In the data rows, the value 50 means zero.
In each game, the first row plays the second. By how much does the first row win? 15 means about a draw, 30 a big win and 0 a big loss. Wins can go round in a circle. Each row has two weighted sums of its numbers, A and B, taken from their middle values. A row wins by its A times the other's B, less its B times the other's A.
  45  61  75  36  48  58  50  43  39  12  69  51  57  51  52  47  20  78  52  59  28
  51  65  63  59  48  48  48  61  43  55  46  44  40  46  50  79  50  33  58  43  45 15
  47  55  53  38  43  43  69  27  47  44  70  42  66  58  51  24  33  58  49  73  49
  38  49  36  39  51  68  60  44  31  60  36  48  53  76  64  45  78  78  38  50  31 12
  39  48  53  47  65  70  40  44  56  27  65  18  29  70  35  55  56  47  58  27  68
  75  60  55  64  48  54  36  49  45  44  50  42  41  22  42  67  42  13  57  42  41 13
  70  49  48  31  61  55  56  56  39  46  53  40  32  57  49  48  60  35  67  49  44
  65  82  53  15  66  30  25  34  22  36  77  32  30  25  69  86  34   6  45  18  54 6
  29  57  28   0  77  45  68  68  38  24  64  37  25  92  57  70  55  42  69  56  61
  43  52  73  81  46  55  26  30  53  64  64  69  45  35  29  72  28  30  40  31  55 16
  73  79  67  60  57  45  34  52  67  46  57  60  67  48  46  59  27  49  41  41  72
  59  69  86  91  52  37  38  43  52  60  43  51  17   0  52  52  35  39  61  61  46 8
  45  49  67  39  59  41  46  37  71  40  72  39  59  66  37  52  37  46  43  30  55
  56  53  60  49  77  40  60  46  52  42  52  42  49  45  57  59  44  47  58  33  57 12
  49  46  43  86  37  59  29  41  40  68  83  63  57  34  44  67  58  43  48  47  35
  20  47  47  39  58  53  74  45  39  50  41  59  68  76  53  35  59  77  50  78  81 26
  42  58  69  61  35  72  42  30  57  72  17  29  53  28  63  41  65  66  50  66  33
  63  29  60  77  36  67  32  56  70  49  64  42  54  51  23  57  51  42  36  17  58 11
  68  59  32   8  56  64  55  51  39  28  28  32  40  71  70  63  54  57  70  45  25
  50  84  52  65  62  62  29  60  45  34  40  35  55  64  58  22  56  51  69  74  82 15
  62  40  44  55  50  26  38  82  18  75  31  40  41  47  67  69  57  27  44  44  55
  73  44  42  28  74   3  58  70  67  48  52  49  50  43  68  68  42  19  61  49  46 10
  54  62  37  70  53  76  20  41  28  46  36   2  64  89  65  65  96  67  66  77  44
  40  40  85  36  61  37  56  61  99  30  90  22  63  81   0  30  10  19  46  18  74 15
  38  42  65  12  64  10  77  64  37  56  37  36  29  45  65  49  21  26  51  57  34
  67  39  53  85  59  41  40  66  79  46  54  41  72  72  17  36  45  59  29  32  58 16
  35  45  58  57  50  49  63  58  39  43  62  66  69  67  48  28  66  77  44  59  48
  31  59  45  37  46  32  59  62  34  73  43  52  18  45  51  36  60  52  66  45  33 11
  43  50  33  72  33  71  21  64  46  55  66  44  47  63  35  41  50  30  94  58  55
  34  78  88  64  52  45  51  43  69  41  19  28  35  32  55  45  48  66  50  72  54 20
  40  43  39  75  24  66  32  70  70  76  57  54  37  48  46  56  83  44  81  40  40
  59  37  54  50  60  31  48  60  52  55  27  53  57  52  62  51  56  51  55  69  39 15
  71  22  79  58  54  36  48  48  65  58  55  32  50  56  28  16  45  52  26  32  69
  99  27  52  52  63  36  30  63  73  53   8  50  21  52  61  14  42  23  72  54  38 14
  38  42  53  45  44  39  74  75  38  62  48  68  79  56  40  48  50  70  49  88  62
  62  45  58  68  48  46  44  50  52  52  62  44  37  39  44  88  36  38  69  40  36 15
  56  45  40  45  46  36  56  52  54  63  47  53  64  54  47  61  38  38  29  42  54
  51  49  59  64  52  46  44  60  34  46  58  53  25  32  58  66  48  20  55  56  60 16
  53  56  46  54  39  53  43  45  63  60  68  51  58  52  50  71  43  42  42  31  30
  13  38  36  44  37  97  63  25  40  47  70  70  65  66  23  29  47  62  70  78  29 19
  63  53  57  49  39  49  40  38  49  48  44  50  63  36  60  70  37  37  57  44  41
  82  46  73  48  57  54  32  42  48  25  71  29  64  69  45  40  64  52  43  43  69 17
  23  52  62  69  45  60  54  49  41  61  67  56  45  37  32  65  42  27  43  32  57
  25  63  21  36  61  47  70  40  40  36  37  38  53  80  61  47  64  63  46  63  50 22
  59  51  53  34  55  32  69  64  33  53  34  51  46  40  53  79  32  37  45  50  42
  67  60  45  24  60  42  44  49  50  50  46  47  37  57  61  60  43  38  52  37  39 18
  38  26  46  65  30  57  70  71  47  69  14  54  51  62  53  43  74  74  54  83  42
  71  76  66  62  71  43  29  74  56  15  28  18  54  67  55  36  53  72  75  76  76 23
  67  55  61  46  45  41  46  59  47  74  70  58  63  48  37  56  19  32  38  39  46
  60  65  52  67  58  59  40  62  60  56  60  57  37  43  47  59  48  55  57  40  48 17
  71  46  54  56  41  63  37  51  44  77  57  74  66  42  64  70  38  28  31  59  57
  57  49  53  29  51  35  52  45  22  62  67  42  44  34  53  62  53  17  72  31  44 15
   5  35  29  39  45  25  69  26  52  87  70  60  46  66  49  25  52  54  42  54  35
  50  41  37  34  60  58  59  54  62  42  33  35  45  60  62  35  57  53  70  53  70 13
  51  70  80   6  49  59  62  32  37  80  37  53   0  18   0  53  40  11  43  36  43
  46  62  65  51  49  44  45  52  41  44  62  56  48  35  52  51  27  41  42  49  56 16
  51  58  73  55  62  61  45  63  56  27  41  21  36  70  42  27  56  44  54  55  62
  66  35  73  32  51  41  45  51  32  42  57  22  28  44  58  28  48  53  60  47  52 11
  47  21  65  65  45  57  48  42  69  79  45  48  70  70  41  44  57  54  21  37  61
  54  53  58  62  49  38  52  61  41  62  70  69  29  55  40  43  54  54  48  61  50 11
  58  64  63  53  42  56  47  36  39  60  60  49  49  33  49  59  36  30  36  50  54
  55  31  62  54  71  16  38  38  85  60  75  63  58  71  21  57   1  19  11   8  76 14
  62  39  46  52  48  30  41  54  29  77  61  48  64  48  41  42  42  28  24  30  59
  63  32   8  37  45  62  55  60  69  47  35  95  70  26  48  45  13  45  51  64  44 14
  43  50  64  27  35  60  84  45  13  14  69  71  60  64  48  25  43  63  31  83  39
  38  20  41  16  54  40  82  68  22  59  50  68  14  78  54  87  54  51  66  71  13 17
  81  62  52  53  62  54  36  55  66  32  72  49  71  37  37  47  18  55  58  51  68
  59  47  38  24  47  76  76  40  37  20  46  40  39  64  63  55  64  62  49  52  40 13
  54  65  55  39  64  65  57  49  41  18  38  44  48  62  66  61  49  69  48  61  53
  68  39  40  57  40  45  43  76  22  70  14  47  43  24  61  65  53  44  58  54  55 11
  52  78  43  75  39  36  50  45  55  59  63  41  46   6  46  34  58  51  46  25  47
  63  49  32  29  58  52  45  73  36  39  56  57  28  76  60  62  65  48  55  45  30 16
  34  39  29  27  40  59  65  66  81  42  35  52  65  48  42  39  67  72  30  19  74
  39  52  52  55  50  59  57  18  36  77  22  45  38  41  67  71  68  36  48  52  14 10
  74  71  42  32  72   0  27  35  45  58  84  44  35  59  57  85  43  17  35  13  46
  57  34  40  72  47  42  48  84  47  50  35  73  47  62  49  64  69  70  46  74  49 1
  58  52  50  41  62  52  43  57  46  33  59  59  48  56  55  78  55  35  39  40  44
  24  38  34  47  46  60  58  50  70  48  52  61  27  49  39  38  54  63  68  57  58 15
  60  59  43  53  55  40  42  82  50  31  25  74  43  47  57  50  60  71  48  61  49
  52  45  52  38  41  47  44  63  71  36  50  54  44  41  32  56  35  33  58  34  31 15
  41  54  69  54  38  66  43  43  44  52  49  56  26  42  37  51  26  31  64  57  57
  22  51  40  46  32  51  72  76  43  59  44  74  44  82  45  39  39  71  83  94  46 16
  20  18  53  37  54  49  64  52  40  49  35  35  60  71  44  39  88  62  46  45  63
  28  46  29  33  41  87  55  57  42  43  61  53  29  54  57  75  77  50  58  27  44 12
  63  57  54  47  49  46  40  50  53  44  53  84  72  33  50  48   1  44  58  54  46
  50  34  41  30  45  44  79  48  34  73  60  59  41  69  62  61  51  34  53  59  36 16
  18  62  48  59  34  68  62  17  77  75  58  45  44  30  47  38  54  51  45  37  40
  51  61  44  92  44  35  37  36  63  77  61  59  52   3  49  53  47  48  47  36  29 15
  64  57  69  53  52  47  48  64  48  32  60  87  50  43  55  48  31  63  37  62  44
  29  43  80  63  50  50  60  31  63  25  79  77  49  55  28  41  49  53   3  41  73 16
  66  56  69  64  51  60  33  41  60  50  50  57  32  31  42  43  47  43  36  44  59
  67  52  58  60  48  54  41  57  71  41  44  51  50  52  43  42  40  32  70  45  42 14
  10  45  15  53  63  67  56  50  54  60  32  37  54  74  56  47  77  54  51  49  45
  51  14  27  46  24  56  58  67  81  50  46  61  88  45  32  33  53  49  23  25  63 13
  15  37   9  36  28  50  75  28  39  74  55  80  55  50  56  42  52  65  19  43  39
  37  77  49  51  51  55  46  34  47  46  57  39  61  68  63  44  74  64  67  47  53 19
  78  38  90  71  50  37  62  39  48  56  47  23  69  61  43  26  59  67  37  81  42
  58  46  53  34  62  36  53  28  46  46  68  48  60  72  48  62  41  39  37  28  57 15
  69  60  48  78  58  31   9  33  44  51  71  49  82  45  53  24  40  32  28  16  54
  58  50  42  44  52  88  57  69  27  30  39  44  43  61  64  56  65  68  54  66  39 20
  57  80  56  16  61  50  58  33  30  16  99  51  48  51  52   0  49  80  43  43  31
  39  56  61  60  52  59  46  37  53  30  22  45  60  43  65  73  43  44  48  66  59 9
  52  46  45  55  77   2  56  48  67  37  50  78  56  47  50  93  35  36  51  51  49
  52  64  54  24  59  59  45  61  29  28  48  48  35  59  62  55  60  68  52  51  44 16
  51  34  26  22  46  63  40  38  99  28  56  70  71  46  45  54   1  38  51  49  41
  46  65  50  18  53  80  73  52  42  16  49  59  47  23  66  89  29  49  41  46  43 14
  44  48  75  57  55  19  38  55  39  43  76  47  59  54  45  56  33  52  35  58  63
  27  64   0  22  63  50  63  63  40  47  79  68  17  71  50  50  50  41  90  15  56 16
  35  56  38  50  41  34  50  41  59  49  92  99  52  47  66  27  76  60  45  53  37
  40  35  57  63  37  58  50  32  61  67  53  52  53  49  42  71  56  32  41  35  46 17
  64  48  48  70  48  88  33  64  80   3  33  61  89  84  50  71  83  83  29  52  59
  55  31  45  65  58  13  59  56  46  72  48  51  52  39  53  31  58  54  42  45  43 14
  22  31  29  29  48  81  55  31  50  57  45  24  56  80  49  46  59  55  58  51  57
  70  46  50  41  58  50  41  46  42  32  47  45  56  48  55  80  39  24  53  53  58 15
  24  46  23  34  52  72  55  41  72  30  61  43  70  67  26  26  50  69  68  51  55
  58  75  53  69  41  58  31  33  30  46  47  36  79  28  62  86  50  58  33  42  38 13
  63  77  77  33  82  46  58  41  48  17  51  42  38  46  62  65  58  36  42  40  66
  22  15  38  70  16  99  52  22  64  58  15   0  99  68  50  33  89  77  53  68  47 6
  47  65  53  73  46  41  14  37  61  72  71  55  66  19  50  44  45  48  37  35  50
  57  52  73  69  53  52  45  53  30  36  37  50  71  66  43  36  67  75  79  97  62 16
  62  65  50  72  47  63  23  54  54  48  60  47  66  45  51  48  40  44  29  39  59
  47  11  62  63  39  96  65  30  68  27  18  35  94  68  46  25  66  82  35  74  70 19
  66  69  51  47  70  45  45  66  48  50  50  71  32  41  53  34  47  70  48  57  49
  57  46  59  53  42  55  61  80  42  71  56  71  57  29  43  59  50  70  53  52  49 16
  62  39  37  41  39  41  51  52  47  59  27  62  52  38  47  62  35  26  49  48  59
  49  74  74  81  45  31  32  38  42  58  48  54  39  18  52  70  41  47  60  50  46 11
  36  71  67  56  53  61  53   0  75  49  41  31  39  54  43  48  60  50  62  51  46
  30  29  31  39  44  59  70  43  53  54  61  58  56  42  46  31  60  41  62  74  39 16
  55  61  58  53  54  43  36  44  38  48  59  56  40  45  50  62  42  41  48  47  56
  47  59  25  68  44  55  37  61  66  52  62  79  71  47  47  47  58  68  44  54  56 15
  43  37  51  63  50  51  67  36  55  45  72  85  64  71  40  27  70  80  47  46  60
  50  66  79  22  55  64  64  49  39  19  64  60  54  61  45  37  33  68  33  72  57 14
  50  42  55  53  51  60  43  55  52  46  37  62  37  45  38  47  41  53  68  65  50
  40  41  25  35  47  38  55  75  44  61  47  75  48  59  54  57  66  75  37  58  41 15
  72  66  49  59  52  48  27  30  53  52  63  46  53  29  57  48  42  52  52  38  62
  77  65  54  39  77  10  47  55  46  61  77  52  43  55  58  76  30  24  26  23  51 20
  50  41   7  39  34  64  52  72  15  68  26  67  42   7  70  80  47  56  63  62  54
  70  34  78  62  65  11  35  46  60  39  59  42  61  59  44  61  33  19  28  45  44 14
  48  41  54  51  46  43  62  56  45  70  46  69  49  40  53  66  44  51  37  53  26
  69  70  60  19  81  57  45  60  47   0  65  43  28  54  66  99  38  48  31  35  61 16
  84  61  56  64  47  54  29  57  64  56  47  36  45  49  52  56  55  52  51  42  60
  71  27  32  44  42  51  59  53  63  69  55  37  55  48  48  45  73  53  36  27  69 16
  40  37  48  58  50  43  53  55  41  72  46  56  39  71  43  43  72  65  68  60  57
  40  58  88  29  50  62  81  37  36  16  80  62  46  50  48  48  30  70  37  65  54 13
  46  53  24  64  44  44  51  56  49  56  66  89  43  31  50  34  58  83  34  48  34
  27  40  43  45  39  34  49  42  49  65  55  38  69  46  36  37  35  53  40  34  61 13
  54  60  63  72  39  49  31  47  50  42  63  48  55  39  35  78  30  43  48  41  65
  70  42  66  46  56  43  28  38  54  51  54  56  55  54  48  59  49  39  38  31  43 17
  25  37  38  66  40  65  80  37  43  66  39  43  55  34  50  32  60  72  74  77  23
  62  51  56  72  36  50  43  95  55  30  41  70  49  35  33  49  55  73  78  82  61 16
  29  21  20  35  31  74  71  62  28  71  28  48  31  53  56  52  83  47  84  61  53
  72  53  49  54  61  17  27  42  56  64  56  42  36  49  49  50  47  40  37  39  53 14
  26  46  43  57  41  52  62  59  21  80  71  54  30  52  39  57  67  44  77  58  37
  13  60  59  37  44  37  79  20  35  47  65  44  68  51  46  66  37  44  22  57  52 15
  34  45  55   7  60  32  81  60  24  37  73  59  52  91  48  25  60  77  41  67  44
  37  49  59  48  62  62  32  54  56  29  47  48  55  63  56  66  49  42  32  45  54 17
  60  71  41  23  77  38  51  63  41  26  91  66  29  54  65  99  30  31  20   1  43
  83  52  34  37  40  82  41  89   1  47   0  63  46  28  84  60  59  45  75  81  53 17
  57  53  53  57  52  46  52  61  32  40  55  72  52  42  53  38  36  64  54  73  51
  63  51  58  50  49  50  33  42  41  62  59  47  67  51  48  59  48  37  36  38  55 15
  44  54  53  68  45  56  50  38  43  64  53  45  50  52  44  58  54  48  49  30  47
  61  81  50  65  44  76  36  33  88  68  26   0  44  24  80  80  60  45  47   4   0 22
  13  48  17  57  50  24  64  52  35  61  59  80  48  57  54  51  67  76  43  74  56
  54  41  32  35  67  44  72  54  42  48  32  65  77  67  68  50  51  51  54  52  34 20
  17  30  35  17  41  53  90  46  47  60  63  48  25  64  50  56  51  57  55  45  26
  41  61  40  29  44  29  56  78  26  75  44  49  29  69  58  38  56  44  65  62  45 11
  27  41  52  48  38  70  63  50  53  61  63  49  36  52  24  45  60  43  77  60  54
  62  71  24  99  42  44  50  48  73  69  65   1  44   2  31  55  61  55  19  65   6 1
  32  34  15  36  29  79  70  99  27  63  13  45  48  63  64   8  90  68  68  67  74
  78  43  50  52  48  59  39  55  49  49  39  51  46  38  52  74  54  49  61  46  51 22
  22  62  37  31  61  37  76  38  54  58  60  48  36  60  47  23  58  53  58  55  54
  27  19  38  54  52  37  58  32  69  56  67  70  72  60  41  36  39  43  41  33  50 16
  43  45  51  60  34  57  43  51  82  66  46  31  46  35  44  64  55  33  38  39  68
  42  29  57  35  39  55  62  49  58  39  56  38  49  66  39  31  41  49  53  57  45 17
  16  31  53  46  44  49  59  52  54  49  43  38  59  70  52  66  49  47  30  16  44
  30  62  55  60  44  57  63  65  48  54  86  94  44  62  53  44  72  93  36  59  39 12
  49  64  66  46  51  56  43  36  55  36  53  56  44  17  49  45  49  36  69  47  49
  33  65   6  24  66  37  76  56  23  28  56  86  28  56  66  86  61  53  67  55  43 14
  49  74  65  48  49  82  30  43  49  39  56  40  46  49  41  67  23  35  69  42  60
   9  16  20  63  43  67  54  50  70  77  48  66  62  48  40  28  91  52  32  31  63 16
  20  53  47  43  49  44  73  30  34  50  55  51  63  57  56  40  62  73  36  66  35
  58  56  32  79  30  61  30  14  47  81  44  59  63   7  68  48  39  46  48  44  34 15
  51  37  74  57  40  82  54  43  52  48  28  18  69  72  49  69  67  60  17  54  57
  61  55  58  64  50  45  34  54  55  52  62  52  49  30  56  60  45  60  38  27  52 15
  56  40  25  49  43  63  44  60  31  61  14  66  35  41  72  51  58  48  51  51  51
  40  61  39  29  49  54  55  21  60  51  52  45  74  56  74  55  43  50  11  23  36 25
  48  49  25  52  58  44  70  79  43  53  36  80  49  37  56  52  45  76  46  56  40
  49  23  55  27  44  62  72  78  52  39  54  51  55  74  41  34  51  66  37  32  69 12
  64  67  71  49  61  38  47  61  54  26  44  44  51  56  50  32  47  65  71  65  63
  49  61  55  16  67  45  65  53  42  21  59  50  47  43  59  36  36  40  39  42  67 20
  24  47   2  39  74  41  78  12  50  44  52  88  48  57  82  22  98  99  41  59  18
  42  31  58  46  37  52  61  78  44  50  42  71  69  63  44  37  45  65  43  70  62 8
  82  50  56  67  72  36  27  67  89  30  42  74  54  54  39  52  21  38  54  53  59
  53  36  45  41  58  48  51  65  46  55  42  51  60  57  55  55  44  41  61  35  63 15
  71  72  50  42  52  53  32  80  39  44  48  52  46  57  38  46  41  49  90  73  89
  50  62  68  56  52  51  47  55  41  46  56  46  52  34  53  58  36  39  37  47  53 17
  61  69  69  40  52  71  39  68  30  34  56  27  35  47  34  15  60  53  99  71  74
  49  51  52  46  47  75  34  31  63  56  60  12  59  82  45  69  68  41  49  19  58 11
  58  52  28  76  39  55  47  65  83  40  45  73  76  47  30  35  64  81  66  49  67
  49  68  84  84  60  44  52  36  52  67  41  50  28   9  54  45  43  45  56  65  36 9
  57  57  52  40  54  51  59  41  47  54  47  45  54  49  60  73  41  40  39  38  40
  53  64  81  84  60  41  37  42  58  57  29  30  38  31  60  56  56  45  50  67  39 12
  46  37  57  54  44  32  65  83  72  55  27  59  51  55  47  63  48  60  46  84  41
  31  46  58  46  52  51  53  28  67  72  48  18  80  50  37  45  33  43  50  37  73 17
  43  66  74  47  48  45  58  41  49  27  59  73  30  20  54  60  43  47  42  39  72
  44  54  42  39  49  42  55  58  28  56  38  46  52  43  67  68  50  44  52  51  40 17
  20  51  21  71  24  89  48  42  69  56  64  47  71  37  36  35  58  59  58  29  79
  14  44  22  47  38  53  58  20  60  78  72  39  42  69  38  28  49  52  58  49  57 12
  58  50  56  80  40  67  32  27  49  57  51  69  51  32  47  55  36  45  53  52  55
  51  59  49  65  47  62  23  46  67  52  43  29  46  62  53  53  76  47  43  30  43 16
  46  61  61  45  57  58  55  55  44  32  38  45  52  48  54  48  48  61  53  75  46
  58  46  35  60  51  47  53  88  66  47  34  78  47  47  51  57  61  71  54  51  48 16
  46  36  57  42  41  13  61  41  52  85  70  42  58  37  31  61  34   6  46  46  47
  51  65  67  55  51  99  27  45  65  31  43  17  50  36  59  39  81  50  61  38  65 25
  23  46  25  12  29  53  64  43  43  82  48  55  52  60  45  46  35  37  55  49  61
  45  68  73  50  42  57  47  60  54  52  65  50  50  26  58  62  33  45  46  21  36 19
  76  32  31  51  43  57  37  52  40  56  58  65  73  43  47  53  41  36  44  29  53
  33  62  64  36  50  61  59  29  53  22  77  50  47  54  46  37  36  68  52  66  56 15
  36  21  46  45  42  33  55  49  60  70  38  28  40  67  42  26  58  48  26  40  52
  36  36  64  41  44  47  51  51  53  54  61  47  88  59  39  25  40  59  27  50  73 14
  60  54  47  47  38  62  54  69  75  43  36  46  52  40  47  49  43  54  67  73  51
  61  44  43  53  38  40  51  30  60  66  76  67  73  30  23  36  16  46  35  27  51 15
  44  47  56  32  47  68  55  50  55   7  63  63  50  74  30  58  27  60  37  61  38
  70  52  58  37  58  12  23  93  50  60  40  47  43  50  26  36  23  43  84  69  68 10
  37  37  35  62  40  67  42  28  55  53  61  35  56  59  39  71  65  37  49  35  47
  71  38  48  42  66   0  48  75  55  65  38  62  25  67  52  13  63  60  50  63  38 14
  42  73  64  56  45  44  41  25  39  68  40  49  21  18  72  80  34  19  62  53  28
  15  66  20  88  33  61   0   0  10  50  26   4   4  99  17  78  76   1  99  99  82 8
  17  39  43  44  39  45  72  45  53  50  51  55  56  52  49  69  46  52  42  50  43
  63  56  66  62  44  52  29  41  60  68  28  33  30  43  45  46  51  33  54  43  41 15
  36  57  55  61  55  46  53  53  69  53  71  75  55  63  43  31  69  89  27  60  42
  22  31  59  31  42  14  81  39  29  80  69  52  43  51  50  34  59  50  40  54  47 14
  34  45  31  69  45  12  35  13  49  96  58  75  33  38  39  10  49  50  45  36  50
  49  45  53  50  43  68  51  50  71  43  47  55  40  64  34  41  33  34  85  55  69 14
  23  53  28  37  51  53  59  37  50  69  59  40  51  64  63  50  83  71  54  35  40
  70  50  99  74  49  23  34  30  51  66  44  31  34  16  50  22  38  49  38  62  45 16
  58  41  19  46  51  62  51  54  74  30  32  85  63  23  43  47   9  47  66  62  45
  28  43  39  49  46  56  59  41  57  74  53  37  43  43  55  56  55  40  36  36  56 15
  33  15   8  39  30  75  68  65  52  66  20  44  67  47  45  46  64  41  25  31  66
  50  49  56  51  55  50  57  53  39  30  38  40  40  55  64  61  68  64  30  68  42 18
